One hidden turn or mirror swaps the rows below in pairs. Which row is each named row swapped with?
The rows were stretched afterwards, more along some directions than others.
j_340: [ 25   6 -16 -10   1 -17  22  -1  -5   1  10  18   7  -9 -12   0  20 -12
  -9   1  -8  -1  -4]
j_151: [ 15   0  11   8 -23   3 -21 -33 -28 -19  16  12 -14 -14 -10  23 -17  -4
   6   0  12  11   5]
j_376: [-19   0   9  15 -35 -20   3   6   2 -11   0 -17 -14   3 -26  -3   9  -8
  22  -7  20   1  -9]
j_290: [ 19   8 -13  -3  -1  -7  27  -6 -11   5  13  20  14   0 -11  -2  23  -9
   1 -12  -3  -5  -4]
j_161: [ 21  13  -8  -3 -20  -3  -8  22  -8  -8  -6  -1  -4 -15 -10  17 -33   9
 -12  17   9  -8  -8]
j_136: [ 10  -5  -7  14 -14  -4  11 -10 -11 -11  19  19  -8  -2   4  14  -3  -5
  14 -23   5   4 -29]
j_651: [ 15   1  15   2 -18   0  22 -19 -18   0   9   7   7  11 -14   6   3   0
   0 -12   3  -6   2]
j_555: [  8  -6  -1  21  28   1 -11   4   8 -10  11   9  12  -8  13  -6  18   7
   8   4 -26  11  -2]
j_73: [  1  -9  16  10   2  13   1 -26 -10 -16   5  22   1 -12  -3  -2   5  -9
   7   6 -27   6 -22]
j_120: [  0 -15  -1  18  -1 -23   3  -6 -19 -11   1  11  10 -22 -12  28 -12  11
  -2 -12 -26   0  -3]
j_662: [ -2   1  22 -15 -39  -5  14 -38  -3   4   7   8 -32  18 -27  10   3 -29
   0   6  20  -9  21]
j_346: [ -9  -7  21  12   0   8   2 -25 -13 -11   5  26  -5  -1  -5  -2   7  -9
  14   3 -15   5 -21]
j_400: [-12  21  20   6 -27   5 -10 -23 -22 -23  -5   0 -11  19 -11   5 -13  -2
  24 -17  23   4 -11]
j_936: [-19  37   3   6 -17  16  -9  25  10 -16 -19  -7  -3  10  -7  -5  -6  21
  -9   8  10  11 -28]
j_148: [  7 -13 -11  13  -1   7   6 -13  -8 -17   4  13   0 -29   1   2   8  -4
  -4   9 -34  -1 -33]
j_605: [ -3  -2  21  -3 -10 -27   9   0   5   6   5  -8  -6   0 -14   2  10   2
   9   5  25  15   6]
j_673: [ 13  -5   9   5 -16  -2 -18 -31 -21 -12  18  14 -18 -19 -10  16 -11  -8
  10   1   6  14  14]
j_938: [-29  25 -10   7 -14   2   2  25  10 -15 -14  -5  -7  14  -5 -15   5  17
  21 -10  10   2 -32]
j_637: [ -3  -5  14  17   3 -12   0 -20 -19 -10  12  14  -7  16   4  14   9  12
  11 -26 -16  21 -17]
j_309: [  6 -31  36  -5   0 -19  14  -6  10   4  19 -13  -7   9   2  12 -23 -13
   1  30 -10  -1  14]
j_868: [  7  16  12   2   9  18  -5   7   2 -29  -1  12  17   9   1  -7   2  12
  18  -2  20  17 -24]
j_155: [  6 -25  10  -4  -2   0  16 -11   6   4  -4  -6   5   8   5  25  -8   7
  10 -10  -8  -8 -23]
j_972: [ -7  38  14   5 -10   8 -23  -6 -33  -9   5  -1  -5  15  -8  -7   8  10
  -1 -14   7  -6  -9]
j_934: [ 16  10  -1  -1 -16 -12  -7  25  -3  -3  -4   0  -2 -10 -13  12 -33   8
  -8  14  11  -9  -6]
j_293: [ 15  -3   9  11 -17   0 -17 -34 -22 -17  17  13 -14 -18  -5  18  -9  -9
   9  -3  11  11   0]
j_978: [ 20   9  -6  -2 -10  -4  23 -13 -15  -1  15  17  11   0 -16  -4  18 -10
  -5  -7  -6  -8   0]
j_445: [  0  -8   9  12  -3 -11   9   9 -11 -14   0  17   5  -8  15  -6  -4   0
  -6 -17  -4  11 -54]
j_236: [ 26  15 -16   6   7 -11 -13  20 -25  -5  -2   3   7  -5  -3  19 -13  25
 -27   5 -31  -3 -10]
j_646: [ -6  15 -10   2   7 -12   4  22 -28  -2  24  11  26 -32  -3  12   3  17
  -1 -19  -9   5 -14]
j_180: [  8   4  25   2  21 -14   2   2 -13 -27  16  -3   2  14  -3   2 -10   6
 -17  23 -35  19  -7]
j_763: [-23  29  21  22 -26   0  -8  -5 -26 -39   6   1 -12  16 -25 -12  19   1
  15 -24   7  31 -22]
j_699: [ 15  10   1  -3 -20 -10  -2  22  -5  -2  -5   1  -7 -11 -14  15 -34   7
  -8  19  15 -13  -2]
j_551: [-17  -3 -18  -4 -49   8  15  -2   2   5   1   1 -11  -3 -11   1  13  -8
   9  -8  20 -14 -20]
j_176: [ -2   4  12  15  -8 -11 -10 -31 -18 -17   9   8 -24  -4 -11  23   5   8
  -2  -2 -20  25  -8]
j_431: [ -9  -7  37  10   0   9  -6 -26 -10 -10   8  29  -9   6  -9   2   3  -8
  15   7  -2   9 -11]
j_962: [  3  37 -21   7 -17  14 -12   4 -34 -17  11  19   6 -19 -11   6   1  -9
  -5   2   2  -6 -13]
j_623: [ 12   9 -22  10 -19   0   8   5 -13 -10  20  17  -3 -15   1   8  -9  -7
   6  -5   7  -9 -25]
j_963: [ 29   1  20  18  13 -19  -5  -9 -23  -7  33   9   9   6  -9  15 -10  -7
 -17  20 -12  -4  10]
j_24: [  9  17 -11   9 -12 -10   8 -22 -23 -25  23  22  24  12   1   8  15 -16
   3   2 -13   6 -12]
j_849: [-26  22   7   2 -27   4  -4  -1  -6 -21 -14  -3 -15  18 -11  -5  -7   5
  20  -9  22   2 -21]
j_536: [ -5  12  13  -4 -11 -25   4  28 -24 -10   5  -3   9 -21  -6  20 -26  23
  -1   7   4  13 -22]
j_826: [ -2  -2  15  24 -37  -7   9 -22 -31 -16  -2  14 -15   9 -16  26 -13  16
  22 -28   8  16 -35]
j_156: [ -3  -4   0   1  -2  14   4 -11  20 -15  -5   8   0 -10  -1   5   3 -17
   3   3   2   2 -30]
j_672: [ -9 -10  14  18 -15 -15  10 -16 -12  -8  16  14 -11  12   2  10   1   1
  23 -31   3  15 -27]
j_698: [ -4  19  17  20  -6  22  -9 -16 -11 -29  -3  22  -5  22  -1   8   9  -1
  30   3 -19   7 -17]
j_291: [ -2   5   4  12  11 -17  10  -2 -16  -5  12  15  -8   4 -17   2  23  23
  18 -20   2  -1   2]
j_361: [  2 -23  29  14   1 -23   2  17  13   9   5   4 -23  -9  -3  11 -14   5
   1  34  -2  -2 -23]
j_242: [ 14  10 -11   7 -15  17  -3 -17  -6  -7   2   8  -6  -2   1  -6   9  -8
  -7  -6  -4  -3  15]
j_7: [ 12  29  10  25 -10   6 -25  -8 -28 -19  17   3 -15   8  -1   0   5  14
   6  -1  18  -1 -26]
j_921: [ 17  23  18   1  -2   6 -11 -34 -47 -13  18  15   9   9  -9  21  -7  -8
   0  -9   1   3  15]
j_944: [ -9  -8  20   6 -14 -47   8  10 -17   7   6   5   1   3 -23  14  -3   7
   3  -1 -11   5  23]
j_38: [-12  19  19   0 -18  -3 -10  -5 -20 -21  -4  -5 -10 -12 -22   0   0  -9
   6  12  -5  21  18]
j_913: [ 27 -18  14   7 -22 -34   6 -19 -31 -15  20  30 -29  -5 -13  23 -11 -13
  -3  12 -13   5 -20]
j_246: [ 14  14 -28   7  -8  25   4   7   5 -19  -7   5  -7  -7  12  -7  -5  14
  -3  18 -11   3 -42]
j_112: [-29  25 -16   9 -11   0   1  35   2 -12 -15   1   2   6  -6  -8  11  26
  10 -13   0  10 -30]
j_664: [-14  17   1  12 -11  11 -20  -5 -34 -15   9  15  10 -16  -9  14   6  22
  11 -24  -2  29   5]

Swapped with j_346: j_290
Swapped with j_868: j_913
Swapped with j_38: j_963
Swapped with j_309: j_376
Swapped with j_7: j_536
Swapped with j_236: j_664
Swapped with j_176: j_936

